Here are some numbered points:
[-1.0 -0.5 -1.2 -0.8 -0.9 -1.0 0.0 0.3 2.7 0.5 2.1] 0
[2.7 2.3 -0.9 -1.0 -0.5 -1.6 -0.6 -0.6 -0.9 0.1 -1.1] 1
[-0.1 0.1 2.3 1.4 0.5 -0.2 -1.0 -0.4 -0.5 -0.3 -0.5] 2
[0.0 0.1 0.8 0.5 -0.2 -0.5 -0.4 -0.5 -1.1 -0.5 -0.9] 3
[-0.5 -0.6 -1.6 -1.3 -1.1 -1.2 -0.4 -0.3 1.4 0.1 2.1] 4
[-0.3 -0.7 -1.6 -1.6 -1.0 -1.3 0.3 -0.1 2.4 0.4 3.1] 5
[-0.4 -0.4 2.8 2.6 1.8 2.1 -0.2 -0.3 -0.8 -0.7 -0.7] 6
[-1.1 -0.4 -0.2 0.3 0.9 2.3 1.7 0.7 0.5 -0.3 -0.2] 7
[-0.5 -0.3 -0.5 0.0 0.6 1.4 0.5 0.2 0.1 -0.1 -0.9] 8
[-0.3 -0.7 -1.2 -0.9 0.0 0.1 0.3 0.1 0.1 -0.2 -0.7] 9
[-0.4 -0.3 -1.7 -1.4 -0.7 -1.0 0.1 -0.4 1.4 0.6 1.3] 10
[-0.1 0.1 0.8 -0.1 -0.6 -1.2 -0.9 -0.7 -1.1 -0.2 -1.1] 11
[-0.6 -0.3 2.9 2.8 2.3 1.7 0.3 -0.4 -1.0 0.0 -0.8] 12
[2.5 2.0 -1.0 -1.0 -0.5 -1.1 -0.7 -0.5 -1.0 -0.2 -1.0] 13
[1.0 1.2 -0.5 -1.1 -1.1 -1.2 -0.9 -0.2 -1.0 0.0 -1.0] 14
[-0.6 -0.5 1.3 1.2 1.4 3.2 0.7 0.0 -0.2 0.0 -0.8] 15
[-0.7 -0.6 -1.2 -0.5 -0.4 0.8 1.8 1.6 2.5 0.5 0.9] 16
[-0.2 -0.1 2.1 1.4 0.6 -0.2 -0.7 -0.3 -1.0 -0.5 -0.9] 17
[-0.1 -0.3 -0.6 -0.4 0.0 0.9 0.9 0.3 -0.4 -0.3 -0.5] 18
[-0.4 -0.3 1.3 0.9 0.4 -0.2 -0.5 -0.4 -0.9 -0.3 -0.5] 19
[-0.3 -0.8 -1.5 -1.2 -0.7 0.0 0.8 0.8 -0.1 0.0 -0.5] 20
[0.2 0.4 0.8 0.2 -0.1 -1.1 -0.4 -0.3 -1.1 -0.5 -0.9] 21
[-0.8 -0.2 2.4 2.6 1.4 1.8 0.2 -0.1 -0.7 -0.2 -0.6] 22
[-0.7 -0.3 -1.3 -0.8 -0.7 -0.7 0.9 0.6 2.5 0.8 1.4] 23
[0.3 0.5 0.4 0.2 -0.3 -0.8 -0.9 -0.1 -0.9 -0.5 -1.3] 24
New points follow, each followed by the numbers of its two nearest points above, smallest number first.
[-0.9 -0.9 0.7 1.0 1.5 3.3 1.0 0.5 -0.3 0.3 -0.8] 7 15
[-0.5 -0.5 0.7 1.4 1.5 3.3 1.2 0.8 0.0 -0.4 -0.5] 7 15
[-1.0 -0.2 1.5 1.3 2.0 2.9 0.9 0.7 -0.8 -0.6 -0.6] 15 22
[0.5 0.8 -0.5 -0.5 -0.9 -1.3 -1.0 -0.3 -0.7 -0.4 -0.9] 14 24
[-0.7 -0.5 -1.3 -1.0 -0.5 0.1 1.3 0.4 0.7 0.0 0.3] 9 20
[-0.6 -0.3 1.2 1.0 0.6 0.9 -0.1 -0.1 -0.9 -0.5 -0.9] 17 19
[-0.4 -0.5 -1.4 -1.0 -0.9 -1.5 -0.4 -0.1 1.5 0.6 2.7] 4 5
[1.3 0.6 -0.8 -0.9 -1.0 -1.4 -0.4 -0.5 -1.0 -0.2 -0.9] 13 14
[-0.3 -0.2 -1.7 -1.0 -1.0 -1.3 -0.6 -0.2 1.1 0.4 2.4] 4 10
[-0.2 -0.3 1.0 1.5 1.3 2.0 0.5 0.2 -0.6 -0.3 -0.9] 15 22
[0.9 0.4 -0.4 -0.8 -0.5 -1.1 -0.6 -0.5 -1.1 -0.3 -0.8] 14 24
[-0.5 -0.8 -0.5 -0.3 0.5 1.5 1.5 1.0 1.2 0.4 0.2] 7 16
[-0.8 -0.4 0.3 0.4 1.1 2.5 1.3 1.0 0.1 0.2 -0.4] 7 15
[-0.5 -0.8 0.1 0.4 0.7 1.7 0.5 0.4 -0.2 0.0 -0.3] 8 18
[-0.7 -0.6 1.6 1.7 1.4 1.6 -0.6 0.1 -0.6 -0.2 -0.9] 6 22
[-0.6 -0.9 -1.6 -0.9 -0.6 -0.2 1.3 1.1 2.6 0.9 1.6] 16 23
